In the data rows, the value 500 means zero.
Here are some rows, each followed by its group. Groups can overlap.
ndarray[543 551 551 549 457 443 444 455 565 554 582 559 446 453 454 439 547 546 540 555 435 450 451
        456 540 556 555 551 459 460 421 424 558 561 557 555 451 454 450 458 582 566 553 558 422 436
        438 416] z726
ndarray[585 568 581 575 583 577 539 587 583 574 575 585 579 580 575 587 587 585 566 586 562 548 587
        592 586 551 581 582 590 588 561 581 431 417 421 431 426 410 414 411 450 435 457 418 456 422
        424 420] z174
ndarray[558 556 559 560 468 455 453 456 569 567 595 564 456 461 462 450 555 563 550 561 444 452 461
        465 555 563 562 559 469 472 437 432 542 550 547 547 448 446 435 445 579 556 554 552 422 432
        429 409] z506
ndarray[567 552 565 552 588 591 551 592 564 555 555 566 598 582 593 598 568 573 550 565 568 552 592
        597 564 525 564 561 592 592 573 595 409 402 410 416 445 429 426 431 433 431 444 404 474 435
        441 448] z174
ndarray[573 565 570 558 567 571 527 564 570 558 569 573 569 555 565 564 571 562 549 569 548 536 566
        568 567 544 568 566 568 571 543 561 442 432 435 444 444 432 431 429 460 451 466 436 466 429
        435 434] z232
ndarray[560 543 557 544 578 586 547 580 555 541 539 551 583 577 578 589 556 554 537 556 564 544 579
        578 555 530 556 557 578 578 572 590 423 412 421 426 456 444 443 441 435 435 444 416 480 448
        453 457] z828
ndarray[597 580 598 582 596 591 546 597 587 584 589 600 597 592 594 596 595 595 570 590 563 557 596
        593 595 557 598 595 603 591 571 593 413 404 411 418 416 405 407 402 442 428 444 411 448 409
        414 404] z174
ndarray[391 413 397 414 400 396 456 396 396 408 398 400 395 404 404 400 395 396 424 398 439 450 400
        400 397 437 395 396 399 403 430 411 584 600 599 583 591 603 606 608 562 569 551 596 560 605
        602 602] z84
ndarray[419 433 413 432 425 427 465 423 423 427 421 417 431 427 424 426 414 419 439 423 449 467 427
        422 415 448 417 418 427 422 447 428 562 581 569 561 571 582 580 583 539 556 539 576 552 584
        580 583] z726
ndarray[407 422 411 420 392 388 443 387 408 420 424 411 388 398 394 390 404 410 433 412 426 441 392
        392 406 452 410 405 391 392 418 390 599 611 604 592 577 598 596 598 577 588 561 611 543 592
        586 587] z84
ndarray[399 413 402 411 434 442 484 438 392 401 382 396 447 447 437 370 395 395 416 398 473 479 437
        431 397 429 393 403 430 436 478 460 554 551 557 547 583 609 606 599 510 530 521 548 575 607
        599 614] z506
ndarray[575 561 572 563 571 566 526 565 570 562 575 580 563 560 566 564 579 575 555 572 545 533 569
        571 575 547 570 571 573 569 543 558 445 435 437 443 443 426 424 427 464 456 464 430 448 423
        431 429] z828
ndarray[558 548 556 541 565 569 540 564 549 548 547 562 563 565 566 567 561 559 539 550 550 537 573
        565 555 523 554 555 570 573 555 566 438 435 441 443 457 440 444 444 451 450 461 432 474 451
        453 451] z232
ndarray[761 707 763 702 863 893 715 882 730 709 689 744 890 858 876 895 767 761 662 749 788 729 884
        881 767 608 749 749 877 876 821 898 150 109 131 172 290 235 247 228 190 186 254 108 416 272
        280 314] z174
ndarray[393 414 399 412 413 413 468 412 400 408 403 393 418 418 408 420 393 403 423 395 444 461 413
        411 399 436 400 397 414 406 446 422 571 578 581 564 583 603 605 607 539 556 539 584 563 610
        596 603] z726
ndarray[566 568 569 568 467 452 452 458 583 571 608 580 453 459 470 453 564 570 561 576 442 448 460
        470 564 571 578 574 470 472 435 428 540 550 543 552 438 430 425 436 588 561 548 558 414 412
        420 391] z506
ndarray[401 410 395 405 452 463 498 456 393 408 383 398 462 465 454 466 403 403 422 394 489 491 458
        449 398 424 396 395 449 451 488 477 537 533 539 527 589 604 661 603 493 517 503 538 584 611
        595 616] z493
ndarray[433 440 431 448 413 407 452 411 436 445 451 434 402 413 410 402 434 435 453 444 434 448 406
        409 435 471 435 431 410 407 427 402 585 592 582 573 556 568 566 573 569 572 557 593 521 559
        560 554] z84
ndarray[556 555 555 556 467 451 451 464 568 563 585 561 451 467 462 453 554 551 551 560 450 455 462
        467 550 556 561 561 469 468 435 434 545 546 548 547 449 445 436 447 579 558 552 552 426 437
        439 410] z506
ndarray[402 420 403 414 407 405 458 402 406 419 406 406 406 409 404 404 405 405 431 405 437 448 401
        402 401 444 403 404 398 399 431 408 586 600 585 578 583 600 592 600 563 569 558 596 553 597
        588 594] z84
ndarray[400 417 401 418 398 391 450 404 403 416 416 403 401 408 394 397 401 396 435 407 430 452 396
        396 399 447 404 402 398 398 431 402 593 599 604 584 581 599 598 596 567 575 556 603 557 599
        593 587] z84
ndarray[424 434 419 439 450 456 482 448 426 425 418 425 461 454 443 457 424 418 443 418 477 487 450
        449 423 450 417 423 443 448 474 464 533 540 549 531 563 586 574 577 510 525 518 547 555 580
        574 582] z493
ndarray[419 435 421 436 456 464 493 456 419 433 412 421 454 463 459 460 424 425 436 423 481 484 451
        450 419 445 418 418 445 449 483 463 534 538 546 532 563 583 572 577 506 521 516 541 562 579
        579 586] z493
ndarray[583 560 577 559 579 587 538 580 581 567 570 580 586 569 581 583 577 584 556 582 551 545 583
        581 579 546 580 577 577 585 556 579 427 411 428 432 437 425 418 426 446 442 458 424 455 424
        428 434] z174
ndarray[411 421 412 427 418 418 461 419 412 417 421 411 412 421 417 414 406 413 442 418 447 464 409
        409 411 448 409 409 410 412 438 417 577 586 583 570 577 591 588 593 549 564 548 586 546 582
        583 586] z726
ndarray[385 413 394 406 385 371 437 372 394 407 404 394 376 390 377 368 387 389 426 387 417 432 380
        380 393 444 392 391 372 375 409 379 608 626 616 601 585 609 606 612 584 599 568 620 550 601
        591 599] z84
ndarray[357 373 359 374 419 435 492 429 348 372 341 353 432 437 427 439 361 357 390 353 471 484 425
        418 360 388 352 353 420 421 476 448 556 561 561 547 617 644 646 641 503 538 510 567 604 651
        649 660] z506
ndarray[579 572 583 572 581 584 543 581 589 572 583 587 581 570 585 582 583 587 559 582 553 541 585
        585 586 546 580 576 589 580 560 492 424 415 429 439 431 414 414 415 453 438 462 419 456 419
        417 425] z174
ndarray[575 558 569 551 591 598 549 594 571 554 555 565 595 587 595 597 570 568 548 565 572 561 599
        598 572 527 570 568 594 593 584 591 415 402 408 422 449 427 434 426 431 422 445 405 468 430
        439 447] z174
ndarray[550 538 541 533 578 580 547 578 544 536 529 544 580 568 571 576 551 544 531 534 561 552 585
        578 545 518 543 543 577 579 572 580 427 419 427 432 463 450 450 454 434 433 448 422 488 457
        464 467] z232
ndarray[412 414 411 420 469 473 506 472 407 411 395 406 479 471 468 476 415 409 431 408 500 502 472
        468 409 436 411 407 468 462 510 493 520 518 516 513 578 587 585 586 481 505 493 517 580 593
        587 597] z493
ndarray[539 546 540 546 449 428 435 436 561 555 586 555 428 439 438 425 546 541 544 553 429 439 434
        444 541 560 553 551 447 439 414 405 571 579 562 573 457 459 452 456 602 569 568 574 421 439
        450 415] z84
ndarray[550 537 548 537 560 573 533 571 537 536 538 546 573 567 568 567 545 552 536 541 547 539 571
        572 551 523 542 547 569 576 565 572 434 430 438 439 463 451 447 454 438 438 455 429 484 454
        460 467] z232
ndarray[571 562 574 562 566 568 530 570 566 563 570 566 566 562 571 566 575 573 548 573 545 533 569
        569 577 545 570 576 571 570 548 563 437 430 433 448 436 429 428 426 458 447 462 434 457 433
        428 434] z828
ndarray[380 395 383 398 386 391 452 397 385 394 391 383 394 404 384 396 381 380 414 386 432 448 389
        386 381 427 385 382 385 389 427 394 591 610 601 585 600 613 617 620 566 580 550 602 568 619
        609 611] z84
ndarray[408 415 406 415 473 485 520 482 400 411 386 403 483 487 482 487 408 411 427 407 509 512 481
        474 413 425 406 406 472 480 514 501 508 511 512 499 574 588 591 591 475 497 485 515 587 599
        591 608] z232
ndarray[390 405 391 412 406 408 464 407 386 407 396 388 408 415 407 407 390 394 423 387 442 456 402
        397 385 438 394 390 402 400 435 413 585 593 592 568 593 609 604 609 548 563 543 594 568 602
        599 606] z726
ndarray[418 430 418 432 443 448 485 446 423 424 420 419 442 445 440 445 422 418 437 415 468 475 437
        437 418 451 415 421 436 435 468 448 555 556 555 543 570 581 581 578 522 539 532 558 554 576
        576 581] z506
ndarray[562 562 564 569 458 433 436 444 576 565 603 576 440 448 450 437 562 564 556 571 430 443 448
        455 549 578 569 566 451 455 412 414 566 567 557 562 441 442 435 443 601 575 568 563 412 427
        427 397] z726
ndarray[584 568 588 563 586 589 550 592 574 578 578 583 591 588 589 588 583 584 553 581 565 549 589
        592 584 546 576 583 586 592 568 593 418 412 415 426 435 415 413 412 440 428 444 409 457 422
        430 424] z174
ndarray[553 542 555 537 564 567 528 570 551 545 543 553 565 556 562 561 558 553 539 551 550 538 563
        564 558 533 548 557 567 566 554 577 444 436 438 445 455 445 447 440 453 448 461 427 476 451
        449 450] z232
ndarray[562 571 565 570 458 444 435 446 577 573 606 573 439 444 449 434 562 565 567 577 430 446 452
        460 562 581 577 570 460 455 410 415 560 566 557 561 439 438 432 435 599 576 563 570 398 415
        422 389] z726
ndarray[559 565 560 558 469 446 449 460 579 568 603 571 444 452 462 451 560 563 556 572 443 451 455
        466 553 562 569 560 463 461 426 422 555 557 549 549 437 440 433 442 591 562 559 556 419 427
        425 406] z506
ndarray[590 577 592 572 570 572 527 572 590 581 591 588 573 561 564 568 591 592 572 589 540 529 573
        576 593 556 592 626 571 570 544 565 437 433 431 443 424 407 404 410 472 455 463 432 437 409
        413 411] z828
ndarray[572 565 576 561 567 563 529 562 577 568 573 572 567 560 567 565 577 570 549 575 543 532 564
        564 576 546 570 579 572 563 543 562 444 435 440 450 441 432 421 432 458 448 469 437 457 432
        435 435] z232
ndarray[591 579 583 573 584 584 537 577 588 580 581 589 580 572 582 576 590 592 564 590 551 537 582
        588 590 553 589 586 583 586 557 580 430 421 418 429 427 409 407 414 449 439 457 421 445 409
        412 417] z174
ndarray[558 553 561 546 562 563 532 568 561 557 552 556 567 561 564 562 558 560 542 558 547 536 568
        568 559 530 558 558 568 566 556 569 444 431 429 447 456 438 446 439 454 447 464 438 469 442
        447 440] z232
ndarray[556 563 561 561 458 434 435 449 576 570 599 564 440 446 460 437 559 552 554 567 443 443 451
        458 553 570 570 566 466 450 425 419 551 567 549 555 442 439 440 443 593 566 560 564 414 425
        427 409] z726
ndarray[562 555 562 563 456 436 442 460 574 571 603 564 445 453 456 443 561 568 555 564 443 444 453
        460 553 566 569 563 465 455 422 414 552 558 554 554 451 442 435 445 590 569 633 565 415 426
        434 406] z506
ndarray[551 551 555 549 459 431 448 448 561 559 583 558 440 443 452 435 541 552 551 554 434 446 444
        455 539 564 558 545 460 454 419 419 558 561 556 561 457 458 448 455 594 569 557 568 425 448
        439 416] z726
ndarray[589 574 584 575 579 578 545 581 583 582 581 590 588 576 580 578 590 589 559 584 552 545 586
        587 585 549 588 588 584 590 557 570 430 422 419 434 430 409 413 413 452 441 459 418 442 414
        418 414] z174
ndarray[387 400 383 399 398 393 460 395 384 401 390 392 392 402 393 395 383 392 420 383 426 449 387
        391 383 439 392 383 394 394 425 409 596 614 607 583 592 614 615 616 563 580 553 603 567 615
        603 611] z84
ndarray[546 552 551 553 455 429 437 438 564 565 594 552 429 441 440 432 548 548 554 563 436 439 440
        448 544 561 559 553 448 451 416 409 578 569 568 566 451 448 451 454 599 575 559 575 417 435
        442 416] z84
ndarray[543 551 547 552 446 433 438 443 557 557 584 550 438 412 446 428 541 550 551 549 433 441 443
        448 541 556 552 549 452 446 415 409 568 570 564 565 462 455 452 457 601 571 563 563 433 444
        444 425] z726
ndarray[574 568 580 560 587 587 542 581 576 565 569 579 582 577 583 579 585 586 549 578 559 541 589
        588 576 544 574 573 585 589 563 589 428 417 423 436 434 423 425 417 440 438 451 412 457 420
        437 433] z174
ndarray[428 442 431 441 449 450 478 443 435 443 430 448 443 451 449 442 429 426 450 436 462 474 448
        442 428 461 429 432 447 442 468 447 545 550 561 538 561 569 562 570 529 535 526 556 548 571
        560 561] z506
ndarray[416 425 419 423 422 423 465 423 417 426 423 407 418 433 421 425 414 417 435 410 449 460 419
        421 417 444 418 417 416 419 449 432 570 575 577 564 574 589 591 585 540 553 534 578 556 584
        576 584] z726
ndarray[420 425 421 430 448 450 494 459 417 426 413 412 453 455 454 457 420 424 436 417 476 490 451
        449 417 445 417 416 441 449 482 468 544 539 547 529 570 581 583 583 513 528 515 547 559 579
        569 585] z493
ndarray[392 408 392 408 427 432 478 425 389 401 384 390 426 435 425 429 392 392 410 392 456 480 424
        417 390 431 384 388 421 417 461 441 568 574 568 559 587 606 612 604 529 548 530 571 573 617
        604 618] z506
ndarray[575 558 572 564 566 562 540 561 574 558 565 571 559 557 555 559 567 572 547 565 546 529 570
        569 569 539 572 568 560 571 545 555 442 448 442 452 447 437 435 431 464 457 461 438 464 430
        443 436] z232
ndarray[601 585 595 586 578 574 524 569 595 587 594 599 571 567 566 572 596 604 572 602 537 530 572
        576 598 567 600 597 573 574 533 560 444 433 435 440 415 403 402 403 471 455 471 430 435 397
        407 395] z174
ndarray[411 422 409 417 448 456 493 454 405 413 398 409 447 462 453 456 410 410 428 409 484 489 446
        450 411 429 413 408 448 445 486 461 543 541 546 535 574 589 593 594 505 528 505 538 570 596
        586 601] z493
ndarray[401 419 406 423 408 405 457 405 408 415 409 404 400 412 404 403 408 407 430 410 435 452 401
        404 408 449 407 409 400 411 430 407 584 596 592 574 577 594 593 598 559 568 550 596 556 590
        589 586] z84
ndarray[379 410 392 413 374 365 431 367 395 404 407 391 365 376 369 366 388 392 418 394 403 426 362
        367 388 443 392 392 361 370 395 369 623 637 626 610 593 611 610 612 602 602 581 633 546 607
        597 595] z84
ndarray[538 538 537 537 460 448 448 454 546 542 561 540 452 456 462 451 531 528 533 539 444 458 455
        462 532 546 539 541 462 458 435 425 547 555 553 547 469 463 464 470 579 552 544 551 441 456
        460 434] z506
ndarray[547 557 552 555 453 429 428 440 573 563 598 563 427 433 442 423 551 555 554 566 427 439 441
        448 550 571 566 558 448 444 410 409 570 574 569 570 447 446 441 448 605 573 567 580 418 432
        434 406] z84
ndarray[439 454 439 455 406 391 440 391 450 454 464 443 386 396 392 387 442 442 468 447 411 434 394
        396 442 480 444 439 397 397 401 384 595 613 605 591 547 560 556 562 593 588 572 613 506 544
        551 536] z84
ndarray[446 446 445 446 463 474 487 468 438 448 435 442 467 468 474 470 442 447 459 444 487 492 468
        467 447 455 445 445 463 467 489 483 526 527 527 524 547 559 552 554 510 526 516 533 542 561
        554 565] z493
ndarray[401 406 399 404 461 473 503 464 396 403 385 398 466 476 463 473 400 398 419 391 496 500 464
        459 402 420 393 401 463 462 506 489 522 529 528 515 586 598 597 602 483 507 496 530 579 607
        596 616] z493
ndarray[567 546 565 548 566 569 531 568 562 546 554 559 567 566 566 568 564 564 541 561 544 539 567
        568 561 530 560 559 566 572 552 569 440 424 434 442 445 441 438 438 453 445 466 432 471 440
        445 448] z232
ndarray[400 413 395 411 441 442 486 438 388 402 385 388 439 444 438 447 395 401 420 392 468 475 437
        431 400 426 395 394 441 433 475 456 545 551 557 546 592 606 608 605 515 533 517 558 573 607
        599 613] z506
ndarray[391 405 392 399 414 425 472 423 386 399 387 391 424 425 415 427 386 394 419 388 455 468 417
        418 389 428 391 395 416 412 455 432 569 583 569 555 592 612 609 609 534 558 532 574 575 613
        598 616] z726
ndarray[430 436 431 439 480 490 510 478 424 436 418 432 484 482 479 487 432 431 448 432 493 504 479
        479 429 436 431 434 477 479 507 498 511 512 514 509 561 568 574 569 484 496 493 517 558 578
        566 585] z232
ndarray[429 432 431 439 472 477 499 473 425 430 418 428 475 474 473 474 428 437 452 428 492 491 467
        470 425 445 427 427 467 468 501 486 516 527 519 509 553 573 566 570 494 512 500 520 557 568
        566 581] z493
ndarray[769 715 768 705 863 887 711 874 741 706 698 746 873 849 869 882 767 765 674 753 772 717 878
        870 770 616 753 754 871 871 811 885 157 118 134 176 292 233 244 231 196 192 271 119 410 261
        280 305] z174
ndarray[549 552 517 557 442 433 432 441 568 561 588 560 438 439 448 430 504 549 547 561 432 444 432
        454 549 570 564 554 451 447 407 407 571 573 561 569 452 447 445 451 601 570 566 573 414 435
        438 406] z84
ndarray[567 557 568 551 579 583 543 580 566 561 557 570 583 572 576 584 564 566 548 569 556 547 581
        581 571 539 568 568 586 583 563 581 428 424 426 437 443 427 436 428 445 437 454 417 472 439
        441 442] z828
ndarray[399 419 405 413 404 402 456 406 406 409 403 399 404 413 404 410 402 398 425 404 441 451 402
        400 401 446 398 403 396 401 434 407 585 596 594 580 584 604 599 599 560 567 555 598 556 598
        596 597] z84
ndarray[600 581 597 585 581 571 534 576 598 593 602 609 575 571 578 574 600 596 575 598 538 531 581
        582 604 561 600 599 581 583 552 566 429 419 429 437 411 406 399 400 461 446 465 424 434 398
        405 402] z174
ndarray[576 562 579 564 569 564 524 561 580 566 578 582 564 553 561 564 578 573 556 577 541 528 563
        564 578 549 578 578 569 567 542 556 437 436 446 455 440 423 419 424 467 453 470 437 458 427
        434 430] z232
Which 5 groups are nearest to each row below, nearest first, going by the distance to the group's nearest row?
ndarray[749 702 744 696 819 830 674 819 729 705 693 734 833 804 820 832 755 751 671 740 743 686 824
        824 754 621 740 740 828 831 760 831 205 168 185 230 299 256 256 248 254 238 299 167 398 203
        284 303] >> z174 z828 z232 z506 z726
ndarray[421 428 420 429 474 485 510 478 417 420 406 414 485 484 477 494 421 423 434 414 505 509 479
        474 420 432 417 415 473 475 508 501 509 507 516 502 567 577 582 578 478 497 491 504 573 582
        585 596] >> z493 z232 z506 z726 z84
Which 4 groups are nearest to each row below, nearest first, going by the distance to the centre of the group?
ndarray[422 429 419 423 457 457 485 462 415 418 413 417 465 464 458 469 420 420 440 421 486 494 459
        453 418 444 414 420 458 453 487 468 534 537 536 530 575 579 579 574 507 517 504 525 564 581
        576 586] >> z493 z84 z506 z726
Which 5 groups are nearest to each row below, nearest first, going by the average distance to the group's rows?
ndarray[535 546 539 541 442 418 431 445 554 551 576 547 430 433 436 422 531 543 535 542 432 436 434
        441 537 553 543 541 446 440 415 406 569 579 572 567 461 464 456 473 599 577 567 576 429 451
        452 425] >> z726 z506 z84 z232 z493
ndarray[417 418 415 423 435 449 486 446 414 419 412 409 446 446 441 455 417 422 436 411 474 482 447
        439 412 446 411 410 439 443 467 455 539 547 548 541 574 590 587 587 514 528 516 554 564 590
        578 588] >> z493 z84 z506 z726 z232
Which 5 groups are nearest to each row below, nearest first, going by the distance to the centre of the group?
ndarray[540 545 541 548 448 428 435 440 557 555 582 556 419 433 441 429 538 539 545 554 433 434 438
        444 539 555 552 550 448 452 409 406 570 583 572 570 457 458 455 458 595 578 566 580 426 437
        445 417] >> z726 z506 z84 z232 z828
ndarray[369 386 369 388 377 385 449 384 364 384 373 367 378 388 379 381 367 365 405 365 420 443 380
        375 368 420 367 367 378 375 424 390 602 618 604 596 612 635 636 636 565 579 560 613 581 631
        629 627] >> z84 z493 z726 z506 z232
ndarray[583 567 585 568 580 584 537 575 578 568 576 580 582 575 578 578 581 578 559 581 546 539 583
        581 588 547 584 585 586 575 551 573 431 421 419 433 426 420 416 416 452 439 453 418 452 420
        423 425] >> z828 z232 z174 z506 z726
Which 4 groups are nearest to each row below, nearest first, going by the average distance to the group's rows?
ndarray[425 436 425 452 462 467 492 467 422 427 416 420 461 460 459 471 429 429 441 418 487 493 461
        454 428 442 429 427 457 455 491 477 532 536 528 530 565 572 570 569 502 513 514 527 554 574
        571 580] >> z493 z84 z506 z726
ndarray[406 411 408 420 438 449 487 447 398 407 396 408 449 443 439 447 407 402 424 401 472 480 443
        441 404 435 397 399 442 440 473 455 549 551 554 539 583 592 597 589 512 531 516 555 578 601
        593 605] >> z493 z84 z506 z726
ndarray[540 530 535 526 570 573 547 565 526 530 516 533 577 566 572 578 542 531 522 529 560 545 575
        571 539 506 534 530 566 571 573 585 429 425 427 429 473 458 466 464 428 433 450 420 500 478
        471 481] >> z828 z232 z174 z493
